Each named turn below is shown by a few rows before and after it. Which turns, in which order, take the first row of each later pair to the second? The first pair is answered.
Z5 (before => after):
[  2   9   8  -7 -11  -1  -5   7  -2   2   0  -1  -9] => [  2 -12   8   5  -6  -8 -11  -2   4  -2   4   3  -4]
[  3   7   2   4  -5   5  -1   2 -24   5  -4  -6  -1] => [ -1  -3  10   1 -13   2 -11   3 -19   4   3  -5  -1]
[ 15   0  -3   9  10 -17  10   0 -19  -3 -17  -4 -16] => [ 10  12   9  -9  -7 -13   1  13 -18   1 -12  -8 -21]
[-6 -6 15 12 -2 -7  5 -8 -9 -6 -3 -1 -5] => [ -4   3  11  10   0  -5  11  -7 -13  -5  -7  -2  -6]
Z886 (before => after):
[ 5 -3 -6 12  6 -5  6 -5 -3 -7 -4  0 -4] => [ -5  -8   9   7   5   0   4 -12   2  -2   1   0   5]
[ -5 -15  11  -2 -11   6  -9   1  11  -2   8   1  -1] => [ -2  10   9  -9 -14  11   4   8  -3   3  -5  -5  -8]
[  3   1   2   9  -6 -11   0   1  -8  -8 -15  -4 -12] => [ -3 -14  10  10  -5 -10  -7  -6   0  -7  -7   0  -3]
[  2   3 -17   2  10  -3   3   8   5  -9  10   8   8] => [-9  1  0 -5  8  4  2  1  9 -1 12  8 17]
Z7 (before => after):
[ 4 11 -4  0 -1  9  0 -5  4  0  4  0  6] => [ 4 12 -2 -1 -3  9  0 -4  4  0  4  0  5]
[ 7 -6  4 -2 -9  3 -8  1  7 -1 -2 -4  3] => [ 6 -7  4 -1 -8  4 -8 -1  7 -1 -1 -3  4]
[  2  11  -2  -1   6   8  13  -1 -14   8  -5  -9   0] => [  0   9   0  -1   7   8  14  -4 -14   8  -6  -9   2]
[ 0 -2 -4  6 -1 -3  2 -2  4  3  8  9  1] => [ 1  1 -6  4 -3 -3  1  2  4  2  8  8 -2]
Z654 (before => after):
[  9   3 -11   4  -5  -8  -4  12  -5  -3  -5  -2 -12] => [  2  14  -8 -12  -1   8  -1  13   2   4   2  -2   1]
[ -4  -7  -8   9  13   1  -3 -11   5  -4   6   4   3] => [ -2  -6  -2   5  -5  -9 -14   0   3  -7   6   0 -11]
[ -3   8  14  -3 -10  -6  -1   2  -8   1   5   0  -1] => [-5  8  9 -1  4  3  8 -7 -5  5  5  3 11]
Z934 (before => after):
[ 13  -6 -19   3   7   6   7  -6   5  -2  -3  -6   2] => [ 13  -9 -17   5   7   4   7  -8   4  -2  -4  -6   2]
[ 0  3  8 -1 -4 -1  2 -2 -4  1 -3 -3 -5] => [ 0  1  9  0 -5 -2  0 -3 -3  0 -2 -3 -5]
[ -2  -7   8   1  -7 -10  -3  -3  -8   1  -1  -2  -6] => [-2 -7  5 -3 -9 -9 -8  2 -5  0  5 -1 -6]
[-8  4  9 -7 -7  4  0 -4  5  2 -1 -1  7] => [-8  4  9 -6 -6  4  1 -4  5  2 -2 -1  8]
Pairs:
(two turns a pair)
[  7   4 -15   0  -2  -2  -7   9   0  -7   5  -1  -6] => [ -4  15   3 -11  -6   8  -1   5  -2   3   2  -3   1]
Z886 then Z886
[ -1  14   0 -10  10  13   7  -9   0   2  -1   4   7] => [  0  -7  -4  -3  13   7  -3 -13   9  -3   8   9  10]
Z886 then Z886
[-2  0 10  7  1 -3  7 -9 -7  2 -7 -3  0] => [ 6 -2 -3 10  1 -9  3 -1 -7 -4 -5 -2 -8]
Z5 then Z886
[  6  20  -3   1   5   9   1   0  -5  -3 -12   2  -2] => [  0 -11   8   8   0   0 -18  -8   8  -8   0   7   1]
Z5 then Z5
[-11   5  13  -1   8  15   4 -17  -3  10  -4   4  15] => [ -3  -3  14  15  -1  -4   2 -17 -15   3 -16   1  -3]
Z654 then Z886
[ 11  -5 -14  18   5  -9   9  -6  -4 -10  -4   0  -9] => [  5 -19  -6   9  -2  -8  -8  -3  10 -11  13   3  -5]
Z5 then Z886
[-2 11 -8 -6 -4 -3  1 -3 -2  5  0  1 -8] => [ -3   6  -7   1   2  -4   6 -12  -3   6  -4   2  -5]
Z654 then Z934
[  7  15 -10   6   7   5  19  -8 -10   5 -15  -6   8] => [ -3  19  14 -10 -16   5   6   0  -9  10 -11 -10   2]
Z5 then Z934
[ -6 -11  12   0   1   1  -3  -7   6   0   7   0  10] => [-2 10 10 -1  2  5 11 -5 -8  4 -7 -4  5]
Z886 then Z7
[ 2 -8 -6 -6 -6 -1 -8  7  7 -8 10  1  4] => [  8   0 -15  -4  -3  -1  -3  11   1 -10   5   0   0]
Z5 then Z7
[ -3  16   4  -3   5   7  16  -2 -11   3 -12  -3   8] => [ -8  -2   9   4  11   6  12 -13  -3   2  -6   1  16]
Z5 then Z654
[  2 -13  -4   4 -18  -6 -11   8  -3 -11   6   1   2] => [ -1   1 -14  -6  -2  13   1   6   3  -4   9   3  19]
Z934 then Z654
[ -3  -2  14   9   9  -4   7 -10 -10  -2 -11  -5   3] => [ -5  -2  21   5   0  -5   1  -6  -9  -2 -10  -7  -1]
Z5 then Z934
[  1  14  -6 -12   2  10   5   6   4   4   5   2   6] => [  7   9 -17  -2   9   4   8   4   2  -1   2   3   3]
Z886 then Z934
[-2 -3  5 -7 -6  4 -5  5  7  7  9  5 -3] => [ -2 -10   2   3   5   4   2  -6   7   6   6   8   4]
Z7 then Z654
[ 11  12 -11   2   6  -2   6   5  -8 -11  -8   2  -7] => [ -3   8  18  -9 -12  -2  -6   4  -4  -4  -4  -1  -6]
Z5 then Z7
[ -3   7   9  -1 -11   6   6   9 -16  -2  -4  -2  -7] => [ -5 -10  15   7 -11  -1   0   2 -12  -5  -1   0  -6]
Z934 then Z5
[ -1 -14   2   3   4   1  -4  -5  12  -1  17   6  10] => [-4 10 10 -4  4 10 13 -6 -1 10  3  1 11]
Z886 then Z7
[ -1 -17  18   7 -12 -15  -6  -6  -3  -2  -2  -2 -14] => [ -2 -13  20  11  -7 -14   3 -12  -9   1 -10  -3 -11]
Z886 then Z5
[ -3  -6   3   5 -13  -1 -17  -1  -5  -3   1  -3  -3] => [  3   9 -10   9  -2   3  -2  -2 -14  -2  -9  -4  -2]
Z5 then Z5
[-3 -4 13 -2 -9 -1 -3  1 -1  2  3 -1  0] => [-4 -6 13 -2 -5  1 -3 -2  2  2  5  0  4]
Z934 then Z7
[ 15  -3  -8   2 -18   4 -17  14  -2 -10  -2   1  -4] => [  6  11   7  -9 -22  13 -10  12  -6  -1  -7  -3   1]
Z886 then Z886
[ 1  5 -7 -3  8 -1  5 -2  0  3 -3  2  5] => [ 2  3 -9  0  8 -4  5 -2 -1  2 -4  2  3]
Z934 then Z7
[-12  -6  -5  -9 -11  -5  -9   6  12  -4  10  -4   2] => [-11  16 -11 -12  -3   4   8   6   2   2  -1  -7   4]
Z934 then Z934
[ -4  34  -4 -13   1  18  20  -6  -5   2  -9  -2  15] => [ -9  13  12   6   3   8  23 -26  -9   3 -18  -1  18]
Z7 then Z934
[  4   8   2 -10 -15  -3  -9  17   6   0   6   0  -2] => [ -1   1  13  -8 -17  -4 -11  10   7   2   5   0   0]
Z886 then Z7
[ 0 -4 -4 -1  7  3 -1 -1  6 -2  5  3  6] => [-3  3  3 -1  6  6  6 -4  0  3 -2  1  6]
Z886 then Z934
[-3 -2  2  9  1  3  2 -6  2  0 -1 -5  0] => [-4 -4  4  8 -4  1 -1 -3  2 -1  0 -5 -3]
Z654 then Z7
[-11   1   4 -10  -9   1   3  -8   8  -1  -2  -7   7] => [ -7 -10  -1   0  -5  -5   2 -12   9  -6  -1  -5   6]
Z654 then Z934
[-5 -2 14 -4 -7  0 -5  0 -3  1 -2  4  0] => [ -2 -12   7   2  -2  -3  -8  -2   2  -3   3   7   2]
Z5 then Z934
[ -5  12   4 -16  -6   8  -2   6   0   8   2  -3   0] => [-10  -2  10  -6   4   8   3 -10   3  10   1   1  11]
Z7 then Z7
[-9 -2 15 -7 -6  3 -5 -6  3  7  2 -4  4] => [ -2  10   3   1   4   3  10  -7  -9   7 -11  -5  -1]
Z5 then Z886
[ -1   2  -2 -10  -4   3  -7   6   6  -1   8  -1   0] => [-2 -4 -3  0 10  4  2 -8  5  1  2  1  9]
Z7 then Z654
[-2 -3 -3  0  9  5  2 -6  5  0  4  1  6] => [-2  1  3 -8 -5  1 -7  3  4 -1  6 -2 -3]
Z654 then Z654
[ 8 -5 -5  1 -2 -3 -4 -2  0 -6  4 -5  0] => [ 9 -2 -6  2 -2 -3 -3 -2 -1 -6  2 -6 -1]
Z7 then Z5
[-2  7  3 -9  6 13  0 -5 10 -1  2 -3 14] => [ 11  -2 -13  10   6  -5  -1  -3   2 -12  -6  -2  -1]
Z654 then Z7
[ -2   4  -2  -5  15  12  18 -11   2   7   5  -1   8] => [  8 -17  -3  10  -2 -14   1  -4  -2  -7   4  -1 -16]
Z654 then Z934
[ -1 -17  -5   2   1  -6 -13   3  -1  -2   7   4  -7] => [ -6   4  -6 -15   4  10  -7   9   0   6   9   2   1]
Z654 then Z934
[-3 -4  5 13 -4 11 -5  2  4 -8 -4  5 11] => [ -2   5   5  12  -3  14   2   3  -2  -5 -10   4  10]
Z886 then Z7
[ -6  10  -1  -8  -8   0  10  12 -14  -4   1   1   1] => [ -5 -16  -2   8   1  -9   5   0  -8  -9   5   6   6]
Z5 then Z5
[-9 18 11 -9  3  7 14 -2 -6  8 -9 -6 -3] => [ -8  -3  10   8  14   0  15 -17  -3   4 -10  -2   3]
Z934 then Z7
[-10  -7  10   2  13  11   1 -13   4   4   3   0  24] => [  0   5   4  14  12   1  13 -12 -16   2 -16  -5   8]
Z886 then Z934
[  3   9 -10 -10   5   6   2   9   5   0   6  -1  -3] => [  9   2 -10  -1   0  -5  -1  10   1  -5   2  -2 -13]
Z654 then Z654
[ 2 -5 -6 -2  4 -1 -6 -1 10 -2  7  3  2] => [ 3  9 -8 -8  3  4  0  3  5  1  3  0  0]
Z5 then Z5
[ 10  -9 -19  12  12  -7  -2  -3   5  -5   5   7   2] => [ 10  -1 -13  -2  -6  -8 -14  13   6  -6  10   4  -9]
Z934 then Z654
[ 0 -3 -1  3  5  4  4 -4  3 -1  0  2  6] => [ 0 -1 -1 -1  4  6  3 -2  5  1  2  2  7]
Z7 then Z886
[  8  13   0   3   4   2   9  -2 -12   5 -14   2  -5] => [  5  11   9   2  -1   1   7  -5 -13   6 -15   1  -5]
Z654 then Z7
[-1 -6  2  1 -3 -2 -6  3  6 -2  6  2  0] => [-6  1 10 -2 -2  3  1 -2  2  4 -1  0  4]
Z886 then Z7
[ 16 -14 -11   8  -7 -12 -15   3   2  -9   7   1 -12] => [ -4 -14  17   3   4   6  -1 -21   6   7   4   3  14]
Z886 then Z654
[-10  -6  -1  -3  -4 -10  -5  -5   5  -1   6   0  -1] => [-9 -2 -8 -4  4 -5  0 -6  7  0  7  1  5]
Z934 then Z654
[ 3  7 -4 -6 -2  2 -1  7  4 -1  7  4 -2] => [ 1  0  0 -4 -5 -1 -6  5  6 -2 10  5 -2]
Z5 then Z7
[-10  -4  -1  -6   0   6 -11   5  16   1  10   7   6] => [-9 14 -5 -7  8 13  5  4  6  6 -1  4  8]
Z934 then Z934
[  7  -9 -22   5  22   4   2  -2   5  -9   4   7   6] => [  4 -22   1  17   6 -13  -4 -10  -4 -10  -6   4  -6]
Z886 then Z654
[  4   6 -22  -5  26   7   1   6   0   2  -7  -6   3] => [  3  13 -11  -2  19   4   8   3 -11   6 -19 -10  -3]
Z7 then Z934
[ -5  -2   6  -6   3   6  -7 -10   6   0   1   1   8] => [ -2   6   9  -2   0   3   1 -10  -5   1 -10  -2   2]
Z654 then Z886
[ -7  -4  -3 -14   0   5  -8  11   7  -3  13   5   7] => [-11  -4   7 -15  -4   5  -7   8   6   0  11   4   8]
Z7 then Z7
[-3 -5 11  9 -1 -7  1 -5 -6 -1 -9 -2 -2] => [  0  -2   4  11   5  -4   6  -6  -7  -1 -11  -2   0]
Z5 then Z7
[ -2 -12  -2   5   9  -6  -1  -2   0   4   0   4   1] => [-4 -4  1  1 12  0  5 -4 -1  9 -3  3  5]
Z886 then Z7
[-11  14   2 -11   5  14   0   0   1   7  10   2   3] => [  4  10 -20   3   9   2  -1   6  -3  -4   7   3  -9]
Z886 then Z654
[ 9 -3 -1  6  6 -6  0  5  2 -4  1  2  2] => [ 3  0  8  3  9  0  5 -1  2  2 -1  2  9]
Z886 then Z5
[  1   7  -1 -10   7  10  -2   7   9   5   2   1  12] => [ 5 -2 -7 -5  9  5 -6  7 12  0  6  4 11]
Z886 then Z886
[  3  -6   2  -6  -1   1 -10   3   6   6  11   5   2] => [ 7  2 -8  0 12  5  4 -2  1  7  3  5  5]
Z654 then Z5
[-6  1 -5 -9  8  9  2  3  8  1 10  3  7] => [ 3 -8 -9 11  6 -8  6 -2 -4 -6 -3  1 -6]
Z934 then Z654
[ 1 -4  0 -1 -7 -4  3  1  4  0  7  4 -2] => [ 1 -6 -3  2 -2 -3  7 -2  5  0  7  4  1]
Z654 then Z654
[ -3   3  13 -13 -17   0 -17  13   6  -1   8  -3  -3] => [  7 -18 -10   9   3 -10 -14   3  10 -11   9   4   0]
Z5 then Z7
[ -5  14   4 -10   6  13  10  -3  -6  13  -2  -2  10] => [  1  -4  10  12  -2  -9   6 -10 -15   6 -13  -3  -5]
Z934 then Z654
[  9  -4 -19   6   6  -1   0  -4   2  -7   0   5  -2] => [ 10   9 -17   1   0   0   3   2  -4  -5  -6   1  -8]
Z7 then Z934
[ 1 -7 -1  4  5 -2 -5 -6  7 -2  4  0  3] => [ 3  1 -4  7  9 -1  3 -8  1 -2 -3 -1  2]
Z5 then Z934
[-4  1  9 -8 -4 -5 -4  5 -6  0 -6 -2 -2] => [-7 -4 11 -9 -1 -1 -6  2  0  1 -1  0  4]
Z5 then Z654
[ -8   2  11 -13  -4   8  -5   3   9   7   6  -1   5] => [ -5 -10   1  -5   6   5  -6  -2  14   3  10   3  10]
Z5 then Z934
[-5  4 10 -6 -1  7  2  6  2  1  2 -4  6] => [-5  0  9  0  5  7  6 -1  2  1 -1 -2 10]
Z934 then Z7
[  4  -9   4  15  10   8   1 -19   5   6   1  -5   4] => [ 11  -6   0  20   2  -3  -1 -11  -5   1  -6  -8 -11]
Z654 then Z5
